Read these off the table that follows.
1) The first entry in reading order?
2) The 2nd entry in reading order?
[[106, 136, 121, 143, 132, 123, 111, 121, 139, 125], [123, 120, 128, 131, 128, 130, 120, 125, 135, 131], [119, 131, 126, 126, 131, 129, 123, 128, 136, 125], [134, 122, 131, 126, 124, 132, 127, 129, 123, 133], [132, 128, 129, 129, 128, 126, 124, 128, 126, 130], [114, 132, 124, 143, 126, 123, 118, 123, 129, 131], [112, 128, 127, 130, 126, 130, 126, 129, 136, 127], [131, 122, 131, 123, 124, 128, 133, 131, 127, 131], [145, 118, 133, 115, 127, 133, 136, 130, 129, 122], [133, 128, 130, 124, 125, 129, 132, 130, 122, 128]]
1) 106
2) 136

[[130 140 150 127 129 135 115]
 [139 127 127 127 108 138 128]
 [127 109 151 125 144 109 123]]
Rows and columns are numbered from 0.
The entry at row 0, column 1?
A: 140
The minimum?
A: 108
The entry just right of 135 is 115
The entry at row 2, column 0?
A: 127
The entry in the top-left corner?
A: 130
The entry directly below the smallest entry?
A: 144
The entry directly above the centre entry: 127
The entry at the centre is 127

[[127 121 133 132 130 126 124 125 124 121 123 122 120 138]
 [127 102 113 132 122 132 123 123 122 114 119 126 106 119]]
Indices start at 0.
Report the entry in row 0 and column 0.
Answer: 127
Report the entry directly below the largest entry.
Answer: 119
Report the entry directly above the smallest entry.
Answer: 121
The bottom-left entry -> 127
The entry in row 0 and column 2 -> 133
The top-right entry is 138
The entry just right of the smallest entry is 113

array([[146, 113, 128, 129, 135, 115, 125, 121, 119],
       [131, 132, 140, 138, 112, 117, 113, 141, 144],
       [114, 118, 123, 105, 124, 145, 139, 125, 138]])
The entry directly above the smallest entry: 138
Which number is the entry just right of the smallest entry? 124
Which number is the entry directly above 123? 140
Which number is the first entry in the row that holds the largest entry? 146
The entry in the bottom-left corner: 114
The entry directly above 132 -> 113
Which number is the second entry on the diagonal from the top-right corner? 141
The largest entry in the last row is 145
Which number is the second entry from the end, reading row by row? 125
Which number is the bottom-right entry? 138
Which number is the last entry of the largest entry's row? 119
The fourth entry in reading order -> 129
The entry directly above 117 -> 115
Which number is the entry just left of 129? 128

array([[131, 127, 136, 130, 135, 132, 132, 121, 126, 123, 123],
       [133, 138, 147, 141, 144, 131, 116, 117, 124, 111, 119],
       [126, 142, 133, 137, 134, 122, 106, 129, 126, 120, 129],
       [130, 132, 139, 133, 134, 132, 127, 119, 125, 120, 119],
       [131, 127, 136, 130, 132, 133, 134, 121, 127, 123, 121],
       [134, 140, 153, 143, 146, 135, 118, 111, 122, 108, 112],
       [135, 126, 143, 133, 139, 135, 135, 117, 126, 118, 119],
       [132, 110, 121, 116, 123, 135, 156, 129, 131, 138, 130],
       [118, 131, 106, 121, 112, 116, 116, 144, 130, 142, 141],
       [131, 132, 138, 134, 137, 130, 123, 122, 125, 120, 124]])
The entry in the bottom-right corner is 124
The largest entry in the last row -> 138
The fourth entry in reading order: 130
The third-last entry, reading row by row is 125
The first entry on the main diagonal is 131
The bottom-left entry?
A: 131
The first entry of the largest entry's row is 132
The second entry on the main diagonal?
A: 138
The largest entry?
A: 156
The smallest entry in the first column?
A: 118
The largest entry in the first column?
A: 135
The entry directly below 110?
A: 131
The third largest entry?
A: 147
The entry just right of the largest entry is 129
The entry in the top-right corner is 123
The second entry from the end, reading row by row?
A: 120
The bottom entry of the column that holds the largest entry is 123
The 4th-last entry, reading row by row is 122
The second entry on the diagonal from the top-right corner -> 111
The largest entry in the last column?
A: 141

Questions about the matrix below.
1) The first entry, reading row by row?
2) The smallest entry in the last row?
3) The entry directly below 122?
4) The entry in the top-right corner?
5) The 4th entry in reading order?
6) The last entry, reading row by row?
7) The smallest entry in the first row?
8) The entry directly below the largest entry?
[[128 150 112 124 105 144]
 [131 138 122 120 131 141]
 [119 121 128 125 140 121]
 [126 154 119 133 120 142]
 [135 139 135 136 135 133]
 [132 146 130 132 132 142]
 [148 126 142 123 148 142]
 [144 136 112 117 107 147]
 [100 111 119 123 121 108]
 [121 144 111 132 105 132]]
1) 128
2) 105
3) 128
4) 144
5) 124
6) 132
7) 105
8) 139

a =
[[109 110 149 148 121 132 125 125 112 120]
 [118 148 131 124 112 136 107 151 105 124]
 [107 134 119 141 133 145 115 148 116 134]
 [147 151 138 148 122 151 115 123 114 129]
 [109 135 148 114 114 125 107 145 115 134]
 [106 118 115 143 138 123 148 150 117 122]
 [128 145 142 124 140 145 147 113 142 137]
 [107 132 134 123 151 105 133 120 148 134]
 [117 147 116 123 148 112 127 132 116 132]
 [140 120 107 121 111 105 149 126 134 126]
 [112 123 124 146 144 143 105 105 112 114]
 [112 127 112 116 116 109 114 144 149 122]
 [141 134 134 135 132 143 122 141 131 118]
 [150 113 151 135 113 110 114 112 131 129]
 [151 125 149 141 126 115 136 129 125 128]
 [143 145 112 114 119 126 137 118 120 106]]
Rows and columns are numbered from 0.
The entry in the top-right corner: 120
Which number is the bottom-right entry? 106
Which number is the bottom-left entry? 143
Which number is the entry in row 1 and column 0? 118
Which number is the entry at row 1, column 1? 148
The entry in row 0 and column 2: 149
Which number is the entry in row 0 and column 0? 109
The entry in row 0 and column 1 -> 110
The entry at row 2, column 0 is 107

arr =
[[117 123 132 124 133 128 128 121 120 122 128]
 [139 135 116 137 135 139 144 143 108 131 124]
 [117 119 123 121 131 123 133 126 124 120 129]
 [120 124 133 124 132 127 125 122 122 125 129]
 [122 113 115 117 127 112 128 140 124 123 138]
 [117 108 118 112 127 107 121 129 136 124 141]
 [122 129 142 125 128 128 121 115 135 126 124]
 [137 118 108 123 125 111 128 156 124 130 142]
 [148 139 118 148 135 144 134 141 112 140 127]
 [120 132 137 123 129 130 139 124 122 116 116]
 [128 121 120 116 119 111 131 148 131 123 133]
 [129 127 135 130 130 128 117 118 134 133 131]]
Counting starts at 0.
Give the entry directly below the smallest entry.
128
Give the entry in row 1 and column 0.
139
Give the entry in the top-left corner.
117
Give the entry in the top-right corner.
128
The entry in row 2 and column 0 is 117
Give the entry directly below the largest entry.
141
Give the bottom-right entry.
131
Give the entry just right of the smallest entry.
121
The entry at row 2, column 2 -> 123
The entry at row 2, column 1 is 119
The entry at row 0, column 2 is 132
The entry just left of the smallest entry -> 127
The entry just left of the largest entry -> 128
The entry at row 0, column 1 -> 123
Give the bottom-left entry.
129
Give the entry directly above the largest entry.
115
The largest entry: 156
Give the entry directly above 143.
121

[[137 112 118 126]
 [143 110 115 135]
 [126 129 127 141]
 [118 147 142 152]
 [126 135 137 116]
 [127 131 133 127]
 [117 147 141 124]]
Indices start at 0.
What is the entry directly below 115? 127
What is the entry in row 1 and column 1? 110
The top-left entry is 137
What is the top-right entry? 126
The entry just left of the largest entry -> 142
The entry at row 2, column 0 is 126
The bottom-right entry is 124
What is the entry in the bottom-left corner? 117
What is the entry in row 1 and column 0? 143
The entry directly below the largest entry is 116
The entry at row 0, column 1 is 112

X =
128,133,154,138,128
127,128,130,150,143
152,140,128,127,128
129,140,153,132,129
128,128,128,131,151
129,128,128,131,153
128,129,144,150,129
The 5th entry in reading order -> 128
Find the first entry, reading row by row.
Answer: 128
Find the 2nd entry on the diagonal from the top-right corner.
Answer: 150
Find the 3rd entry on the main diagonal.
Answer: 128
Find the third-last entry, reading row by row.
Answer: 144
Find the entry directly below the centre entry.
Answer: 128
Find the entry just left of 132.
Answer: 153
Find the fourth entry, reading row by row.
Answer: 138
Find the 5th entry from the end, reading row by row.
Answer: 128
